In the rows, zero is written as 128.
Families of rows that turns and mirrors carry onto each other, the same ones carrying the whole set onto itself: the rest of each named row's family, in list order
5 families of 6 rows
Q_176: [118 135 146 146 137 148 127 126 145]
Q_462: [118 117 113 109 118 162 127  94 141]
Q_873: [ 93 109 147 125 145 129 154 118 125]
Q_709: [118 118 131 149 133 134 133 141 134]
Q_417: [112  89 122  91 130 162 123 114 145]
Q_609: [119 101 129 102 100 162 124 136 118]
Q_901: [131 102 159  93 117 140 128 106 147]
Q_304: [108 110 139  89 106 128 116 119 152]
Q_308: [130 114 142  93 103 146 118 121 105]
Q_106: [ 96 132 159 124 140 143 147 110 120]
Q_717: [101 118 136 116 153 137 110 153 136]
Q_23: [129 112 128 100  96 154 116 114 121]
Q_482: [102 134 137 131 151 131 115 136 126]
Q_757: [137 103 120 102 130 158 115 108 134]
Q_808: [ 89 108 149 113 145 148 140 137 110]
Q_523: [122 101 124  99 116 159 121  96 142]
Q_393: [108 123 138 115 164 142 106 132 126]
Q_412: [100 118 161 122 141 151 135 129  99]
Q_582: [115 102 152  84 107 142 119 133 150]
Q_774: [111 107 156 137 135 150 138 151 138]
Q_197: [103  92 115 100 119 153 134 102 137]
Q_539: [121 117 168 135 142 145 126 137 143]
Q_498: [100 129 137 117 140 111 118 138 121]
Q_479: [119 133 131 106  90 147 117 116 121]
Q_144: [108 123 154 148 142 140 137 134 137]
Q_823: [103 149 140 117 144 133 113 128 120]
Q_568: [122 111 149  86 102 142 118 105 144]
Q_966: [119 107 126 115  87 148 125 130 129]
Q_147: [113 125 148  92 109 139 126  98 154]
Q_339: [ 88 124 154 127 146 135 140 123 112]

Same family as Q_966: Q_304, Q_393, Q_412, Q_197, Q_539
Same family as Q_709: Q_873, Q_901, Q_308, Q_757, Q_498
Same family as Q_462: Q_176, Q_106, Q_479, Q_823, Q_147
Same family as Q_339: Q_23, Q_482, Q_523, Q_144, Q_568

Families of rows that turns and mirrors carry onto each other, the same ones carrying the whole set onto itself: the rest of each named row's family, in list order
5 families of 6 rows
Q_980: [148 106 119 118 143 138 134 131 130 137 167 142 112 130 145 136]
Q_616: [137 107 122  94 131 150 148 121 145 127 174 134  99 157 149 141]
Q_849: [130 104 122 126 127 137 162 102 173 111 100 119  95 145 132 156]
Q_762: [131 114 122 130 121 137 170 114 182 124  99 114 102 129 132 141]
Q_148: [135 103 114 127 108 146 147 155 137 136 106 112 104 145 151  95]
Q_216: [121  89 120 131 137 136 158 143 144 128 127  96  91 159 149  90]
Q_950: [135  83 120 134 111 128 166  93 158 128 109 134 119 127 127 142]
Q_266: [138 110 122 114 152 138 146 119 128 127 167 139 106 127 147 133]
Q_230: [153 104 123 129 121 135 153 109 168 113  90 107 103 134 135 147]
Q_172: [134  94  96 124 106 142 167 105 163 104 114 119 134 136 139 146]
Q_987: [138 108 115 122 155 143 147 148 138 145 169 134 112 136 151 139]
Q_20: [146  86 117 139 125 132 168  87 163 130 112 127 113 130 140 139]
Q_880: [145  97 131  94 140 146 147 123 142 142 164 126  98 159 144 143]
Q_476: [139 120 119  94 123 157 149 119 157 133 166 142 113 144 143 135]
Q_579: [144 110 118 108 140 140 130 145 142 134 167 131 130 138 144 127]
Q_678: [146  88 107 111 129 110 165 140 139 120 121 105  95 131 160  93]
Q_283: [141  84 106 125 117 140 165 100 164 134 112 143 127 143 133 149]
Q_385: [134 102 115 125 123 146 148 145 137 112 132 101  99 146 155  83]
Q_189: [130  97 122 123 120 110 164 159 161 130 119  90 109 129 147 105]
Q_514: [137  89 117 121 124 109 163 153 140 127 121  99  91 126 155  98]
Q_930: [128 117 136 105 109 156 152 134 131 150 157 136 105 137 146 134]
Q_819: [133  95 120 120 133 133 155 103 159 113  95 125 100 149 117 148]
Q_793: [142 110 104 124 133 145 150 156 160 128 128 101  99 147 160  89]
Q_177: [131  96 106 131 131 138 154 146 151 118 124  95  90 159 158  91]
Q_375: [127  96 125 124 107 136 159  99 169 127 120 133 131 134 120 143]
Q_378: [120  95 112 114 122 114 176 152 146 122 111 106  97 131 149 104]
Q_611: [140 109 140 103 120 155 152 112 148 134 175 125 105 141 150 144]
Q_537: [142 109 130 132 112 144 153 121 161 145  96 122 105 132 134 159]
Q_341: [145 112 101 119 142 152 146 137 149 124 167 117 125 133 158 155]
Q_606: [121 102 105 118 121 125 175 151 151 109 137  88 106 128 160 116]

Same family as Q_930: Q_148, Q_172, Q_537, Q_341, Q_606
Same family as Q_987: Q_230, Q_283, Q_385, Q_378, Q_611
Same family as Q_880: Q_216, Q_266, Q_20, Q_678, Q_819
Same family as Q_980: Q_616, Q_849, Q_950, Q_514, Q_177

